In the data rows, 50 means zero.
Here are some points, one per row:
array([84, 63, 48, 64, 55, 73, 58, 50, 75, 70, 62, 56, 52, 52, 60, 62, 51, 54, 99, 56, 56, 50, 50, 69, 75, 69, 57, 65,
       47, 58, 81, 59])
array([42, 45, 61, 66, 67, 65, 78, 48, 47, 55, 58, 58, 62, 61, 50, 83, 68, 45, 58, 99, 73, 58, 66, 50, 51, 53, 56, 62,
       59, 68, 57, 83])
array([50, 47, 53, 66, 45, 67, 99, 76, 60, 67, 54, 73, 65, 76, 67, 55, 44, 91, 57, 60, 56, 66, 46, 60, 80, 59, 58, 55,
       62, 62, 54, 62])
array([60, 67, 66, 76, 84, 55, 50, 49, 61, 54, 56, 70, 68, 71, 61, 68, 60, 60, 59, 52, 70, 54, 69, 66, 58, 72, 57, 69,
       64, 55, 52, 61])
array([52, 60, 59, 57, 55, 66, 55, 58, 61, 75, 99, 70, 69, 63, 54, 53, 58, 64, 59, 59, 54, 51, 56, 54, 61, 63, 80, 99,
       42, 58, 53, 64])
array([55, 63, 68, 53, 85, 61, 50, 51, 51, 65, 53, 63, 68, 86, 55, 60, 62, 80, 62, 55, 99, 54, 55, 61, 59, 60, 59, 62,
       63, 59, 60, 58])
array([51, 45, 57, 55, 58, 79, 63, 88, 58, 67, 83, 60, 56, 47, 64, 56, 54, 65, 55, 55, 54, 59, 50, 60, 48, 79, 92, 65,
       93, 58, 62, 58])
array([54, 56, 59, 54, 96, 58, 51, 60, 54, 63, 53, 64, 47, 56, 49, 47, 55, 55, 71, 51, 51, 61, 52, 67, 65, 54, 56, 49,
       55, 99, 51, 99])
array([54, 49, 82, 48, 68, 58, 61, 53, 54, 67, 55, 55, 62, 59, 99, 82, 53, 56, 58, 69, 54, 71, 53, 67, 55, 53, 53, 60,
       50, 99, 54, 40])
array([62, 54, 76, 63, 79, 59, 54, 52, 58, 59, 55, 77, 58, 63, 58, 58, 51, 78, 68, 50, 99, 56, 65, 60, 64, 59, 59, 59,
       60, 55, 55, 60])
array([67, 45, 58, 53, 56, 46, 62, 66, 73, 61, 72, 54, 99, 41, 60, 61, 49, 90, 60, 70, 66, 49, 71, 62, 65, 49, 49, 55,
       62, 53, 61, 84])
array([59, 50, 68, 56, 61, 65, 60, 51, 50, 88, 60, 55, 55, 71, 56, 73, 58, 61, 73, 53, 51, 67, 55, 56, 61, 55, 57, 73,
       57, 85, 95, 59])
array([71, 78, 59, 61, 48, 63, 65, 53, 57, 61, 70, 49, 56, 59, 62, 93, 64, 57, 58, 56, 67, 62, 53, 52, 68, 46, 61, 59,
       82, 70, 66, 68])
array([59, 72, 62, 49, 65, 53, 53, 51, 53, 99, 59, 61, 66, 61, 63, 52, 61, 46, 52, 69, 56, 71, 50, 78, 76, 62, 69, 52,
       59, 48, 57, 75])
array([73, 74, 76, 72, 57, 63, 60, 68, 59, 60, 68, 51, 46, 50, 62, 73, 53, 66, 56, 53, 69, 65, 52, 50, 64, 50, 62, 61,
       63, 73, 85, 60])
array([63, 57, 70, 64, 56, 66, 70, 58, 73, 56, 70, 76, 52, 54, 56, 55, 64, 67, 64, 67, 57, 67, 70, 61, 53, 61, 64, 49,
       78, 62, 57, 61])
array([79, 75, 61, 60, 73, 64, 70, 66, 54, 50, 63, 51, 56, 60, 99, 52, 87, 56, 54, 70, 56, 51, 69, 59, 62, 58, 48, 58,
       55, 45, 61, 67])
array([66, 51, 66, 58, 67, 55, 49, 60, 59, 53, 54, 66, 67, 79, 82, 53, 66, 56, 88, 63, 56, 69, 56, 49, 59, 81, 54, 68,
       62, 54, 66, 60])
array([58, 61, 62, 54, 61, 65, 54, 85, 48, 64, 52, 56, 63, 92, 64, 57, 52, 65, 62, 64, 77, 52, 79, 63, 58, 77, 63, 55,
       57, 61, 56, 56])
array([61, 53, 80, 59, 78, 45, 64, 70, 63, 56, 54, 72, 56, 49, 53, 50, 68, 54, 71, 53, 80, 65, 74, 52, 90, 57, 66, 68,
       67, 56, 55, 57])
array([56, 69, 71, 52, 63, 58, 60, 50, 66, 61, 64, 57, 52, 60, 99, 85, 53, 55, 61, 56, 57, 54, 54, 63, 64, 60, 62, 53,
       59, 65, 88, 64])
array([47, 56, 53, 58, 67, 99, 44, 59, 63, 46, 67, 59, 71, 59, 53, 46, 69, 53, 48, 56, 52, 57, 64, 81, 99, 52, 56, 51,
       51, 55, 73, 64])
array([72, 76, 55, 60, 83, 64, 79, 64, 59, 53, 57, 60, 54, 67, 52, 62, 59, 67, 64, 55, 51, 60, 85, 58, 59, 70, 59, 55,
       62, 62, 59, 53])
array([42, 72, 72, 66, 70, 55, 65, 49, 56, 52, 72, 53, 45, 87, 47, 63, 54, 99, 82, 69, 47, 73, 66, 60, 59, 51, 79, 48,
       57, 58, 52, 55])
array([46, 90, 60, 66, 62, 54, 59, 57, 74, 60, 53, 64, 73, 53, 71, 39, 59, 51, 53, 69, 81, 52, 60, 57, 60, 66, 78, 59,
       56, 72, 83, 55])
array([52, 53, 41, 74, 54, 60, 54, 72, 48, 73, 48, 63, 50, 52, 91, 65, 67, 82, 54, 55, 70, 67, 70, 67, 54, 53, 99, 61,
       59, 55, 53, 67])
array([77, 69, 65, 76, 60, 62, 72, 71, 53, 56, 54, 45, 79, 78, 58, 71, 57, 46, 57, 58, 60, 59, 63, 64, 57, 59, 66, 57,
       70, 58, 54, 63])
array([63, 85, 66, 56, 59, 64, 58, 50, 56, 59, 51, 75, 89, 53, 55, 62, 90, 60, 55, 55, 56, 64, 58, 49, 50, 74, 61, 58,
       67, 61, 79, 57])
array([59, 50, 60, 53, 63, 54, 59, 71, 57, 57, 67, 74, 68, 73, 66, 56, 81, 50, 82, 65, 61, 77, 59, 58, 53, 65, 57, 60,
       57, 58, 71, 54])
array([63, 49, 65, 63, 64, 49, 57, 54, 50, 84, 51, 50, 51, 58, 63, 62, 52, 65, 63, 57, 49, 66, 59, 75, 62, 64, 53, 94,
       57, 74, 99, 60])
array([95, 65, 52, 55, 56, 66, 49, 81, 96, 65, 52, 43, 51, 54, 60, 58, 92, 98, 48, 74, 67, 49, 51, 62, 49, 58, 44, 59,
       55, 64, 62, 65])
array([72, 69, 54, 61, 61, 57, 84, 65, 53, 57, 69, 57, 76, 45, 55, 45, 62, 73, 51, 66, 65, 64, 69, 62, 51, 57, 77, 56,
       61, 64, 66, 70])
array([80, 62, 70, 72, 50, 78, 55, 69, 59, 59, 54, 63, 65, 76, 53, 74, 52, 55, 56, 47, 91, 58, 71, 55, 55, 61, 60, 56,
       62, 59, 56, 64])
array([63, 61, 90, 52, 60, 55, 67, 65, 61, 59, 51, 55, 65, 58, 46, 61, 88, 58, 68, 55, 74, 59, 70, 57, 72, 59, 69, 63,
       65, 57, 51, 59])
array([88, 70, 47, 78, 57, 73, 87, 67, 46, 61, 71, 59, 60, 64, 67, 53, 57, 60, 52, 60, 63, 60, 66, 57, 66, 53, 48, 55,
       71, 62, 59, 57])
array([58, 67, 60, 92, 81, 58, 71, 67, 62, 58, 55, 48, 77, 63, 52, 67, 55, 54, 62, 69, 61, 55, 63, 60, 56, 57, 71, 56,
       61, 59, 62, 56])
array([53, 62, 52, 62, 60, 63, 56, 61, 62, 53, 64, 79, 63, 71, 81, 62, 58, 67, 55, 50, 60, 59, 65, 52, 60, 61, 54, 99,
       75, 52, 50, 69])
array([59, 54, 48, 63, 65, 49, 57, 60, 73, 52, 74, 63, 62, 90, 59, 59, 74, 59, 61, 54, 53, 73, 65, 60, 66, 65, 64, 69,
       68, 60, 55, 60])
array([84, 91, 50, 42, 63, 53, 48, 82, 62, 73, 52, 99, 54, 51, 44, 67, 52, 55, 50, 93, 65, 61, 43, 74, 64, 44, 61, 59,
       58, 61, 64, 52])
array([57, 53, 51, 52, 57, 74, 60, 55, 99, 67, 73, 49, 65, 53, 58, 63, 52, 58, 49, 60, 56, 76, 44, 78, 52, 79, 90, 81,
       70, 62, 45, 54])
array([75, 66, 81, 77, 60, 56, 78, 75, 65, 56, 57, 52, 76, 75, 51, 72, 46, 55, 56, 62, 51, 54, 56, 61, 64, 60, 65, 60,
       61, 57, 54, 62])
array([73, 72, 65, 56, 68, 70, 53, 45, 50, 63, 55, 49, 54, 65, 59, 58, 54, 57, 65, 67, 79, 56, 71, 53, 59, 99, 59, 69,
       68, 64, 53, 56])
array([69, 75, 96, 96, 60, 65, 59, 58, 54, 62, 57, 64, 69, 44, 53, 72, 86, 63, 55, 64, 55, 60, 50, 58, 54, 57, 60, 60,
       54, 54, 52, 60])
array([58, 56, 64, 76, 78, 52, 64, 62, 70, 57, 69, 72, 57, 64, 65, 68, 60, 56, 58, 50, 52, 56, 70, 68, 59, 69, 50, 58,
       87, 54, 54, 57])
array([48, 66, 56, 70, 46, 61, 54, 86, 68, 67, 45, 66, 62, 74, 75, 60, 55, 66, 64, 77, 59, 52, 67, 52, 61, 81, 67, 54,
       55, 61, 64, 56])
array([78, 53, 54, 69, 73, 51, 57, 61, 45, 55, 84, 66, 65, 42, 49, 87, 60, 74, 59, 73, 65, 61, 63, 57, 91, 53, 57, 55,
       67, 71, 54, 46])
array([88, 49, 64, 56, 49, 65, 60, 52, 74, 45, 58, 58, 55, 79, 71, 51, 53, 60, 66, 70, 53, 59, 56, 64, 57, 51, 99, 62,
       89, 61, 59, 58])
array([53, 94, 62, 63, 47, 60, 54, 84, 60, 55, 52, 70, 72, 60, 80, 57, 57, 56, 59, 64, 57, 60, 63, 57, 61, 73, 58, 58,
       64, 62, 65, 58])
array([59, 60, 57, 57, 46, 62, 69, 54, 54, 60, 75, 66, 65, 71, 60, 55, 62, 54, 61, 49, 59, 99, 57, 57, 62, 63, 85, 77,
       55, 56, 52, 75])
array([64, 50, 77, 70, 75, 62, 61, 64, 66, 59, 64, 70, 60, 55, 64, 57, 91, 57, 60, 60, 57, 62, 63, 57, 56, 64, 59, 50,
       64, 58, 62, 54])
array([49, 58, 51, 61, 68, 99, 54, 73, 82, 90, 73, 55, 61, 53, 57, 58, 56, 49, 88, 59, 57, 59, 86, 54, 37, 41, 59, 85,
       61, 57, 49, 49])
array([61, 58, 61, 57, 53, 61, 54, 54, 86, 60, 77, 51, 53, 55, 65, 51, 46, 72, 60, 87, 59, 99, 58, 85, 50, 61, 47, 55,
       52, 48, 62, 66])
array([59, 76, 53, 47, 63, 60, 69, 61, 70, 58, 54, 53, 52, 48, 63, 99, 55, 66, 66, 51, 54, 65, 59, 59, 82, 75, 58, 61,
       56, 57, 68, 66])
array([43, 54, 63, 72, 47, 51, 58, 73, 69, 65, 65, 91, 70, 52, 52, 60, 81, 48, 58, 56, 70, 61, 68, 63, 58, 70, 55, 60,
       70, 65, 65, 59])
array([65, 53, 54, 59, 55, 49, 57, 70, 90, 56, 83, 54, 58, 72, 59, 56, 76, 54, 56, 63, 66, 77, 67, 66, 49, 72, 50, 54,
       45, 63, 82, 64])
array([55, 58, 56, 56, 50, 78, 61, 56, 50, 55, 65, 53, 55, 54, 49, 59, 57, 54, 96, 55, 59, 49, 58, 99, 53, 64, 52, 91,
       54, 60, 90, 61])
array([48, 56, 73, 59, 72, 65, 99, 51, 73, 58, 55, 71, 52, 66, 72, 72, 76, 52, 51, 56, 56, 52, 56, 61, 68, 58, 54, 57,
       51, 56, 58, 71])
array([49, 93, 49, 78, 48, 49, 66, 63, 62, 58, 60, 50, 64, 60, 52, 49, 80, 57, 64, 56, 72, 62, 68, 63, 70, 66, 51, 64,
       85, 72, 59, 57])
array([81, 59, 62, 59, 35, 54, 64, 48, 58, 61, 62, 83, 64, 61, 59, 61, 72, 73, 53, 64, 60, 53, 96, 63, 81, 57, 54, 55,
       56, 68, 57, 59])
Along one direction, these points spread out more than along any other. Take the direction at right angles to it along which they spread out most. Go by this last direction. Where along it does each point below lie, from 0 to 99? 50 is the average, and the first point above lies past it. One standard deviation of the points above along it is 16.
array([61, 53, 80, 59, 78, 45, 64, 70, 63, 56, 54, 72, 56, 49, 53, 50, 68, 54, 71, 53, 80, 65, 74, 52, 90, 57, 66, 68,
       67, 56, 55, 57]) 53
array([59, 50, 60, 53, 63, 54, 59, 71, 57, 57, 67, 74, 68, 73, 66, 56, 81, 50, 82, 65, 61, 77, 59, 58, 53, 65, 57, 60,
       57, 58, 71, 54]) 50
array([84, 63, 48, 64, 55, 73, 58, 50, 75, 70, 62, 56, 52, 52, 60, 62, 51, 54, 99, 56, 56, 50, 50, 69, 75, 69, 57, 65,
       47, 58, 81, 59]) 74
array([84, 91, 50, 42, 63, 53, 48, 82, 62, 73, 52, 99, 54, 51, 44, 67, 52, 55, 50, 93, 65, 61, 43, 74, 64, 44, 61, 59,
       58, 61, 64, 52]) 56
array([64, 50, 77, 70, 75, 62, 61, 64, 66, 59, 64, 70, 60, 55, 64, 57, 91, 57, 60, 60, 57, 62, 63, 57, 56, 64, 59, 50,
       64, 58, 62, 54]) 49
array([65, 53, 54, 59, 55, 49, 57, 70, 90, 56, 83, 54, 58, 72, 59, 56, 76, 54, 56, 63, 66, 77, 67, 66, 49, 72, 50, 54,
       45, 63, 82, 64]) 44
array([81, 59, 62, 59, 35, 54, 64, 48, 58, 61, 62, 83, 64, 61, 59, 61, 72, 73, 53, 64, 60, 53, 96, 63, 81, 57, 54, 55,
       56, 68, 57, 59]) 49
array([88, 49, 64, 56, 49, 65, 60, 52, 74, 45, 58, 58, 55, 79, 71, 51, 53, 60, 66, 70, 53, 59, 56, 64, 57, 51, 99, 62,
       89, 61, 59, 58]) 26
array([50, 47, 53, 66, 45, 67, 99, 76, 60, 67, 54, 73, 65, 76, 67, 55, 44, 91, 57, 60, 56, 66, 46, 60, 80, 59, 58, 55,
       62, 62, 54, 62]) 33
array([95, 65, 52, 55, 56, 66, 49, 81, 96, 65, 52, 43, 51, 54, 60, 58, 92, 98, 48, 74, 67, 49, 51, 62, 49, 58, 44, 59,
       55, 64, 62, 65]) 42
array([75, 66, 81, 77, 60, 56, 78, 75, 65, 56, 57, 52, 76, 75, 51, 72, 46, 55, 56, 62, 51, 54, 56, 61, 64, 60, 65, 60,
       61, 57, 54, 62]) 46
array([42, 45, 61, 66, 67, 65, 78, 48, 47, 55, 58, 58, 62, 61, 50, 83, 68, 45, 58, 99, 73, 58, 66, 50, 51, 53, 56, 62,
       59, 68, 57, 83]) 63
array([58, 56, 64, 76, 78, 52, 64, 62, 70, 57, 69, 72, 57, 64, 65, 68, 60, 56, 58, 50, 52, 56, 70, 68, 59, 69, 50, 58,
       87, 54, 54, 57]) 44
array([53, 62, 52, 62, 60, 63, 56, 61, 62, 53, 64, 79, 63, 71, 81, 62, 58, 67, 55, 50, 60, 59, 65, 52, 60, 61, 54, 99,
       75, 52, 50, 69]) 35
array([58, 67, 60, 92, 81, 58, 71, 67, 62, 58, 55, 48, 77, 63, 52, 67, 55, 54, 62, 69, 61, 55, 63, 60, 56, 57, 71, 56,
       61, 59, 62, 56]) 48
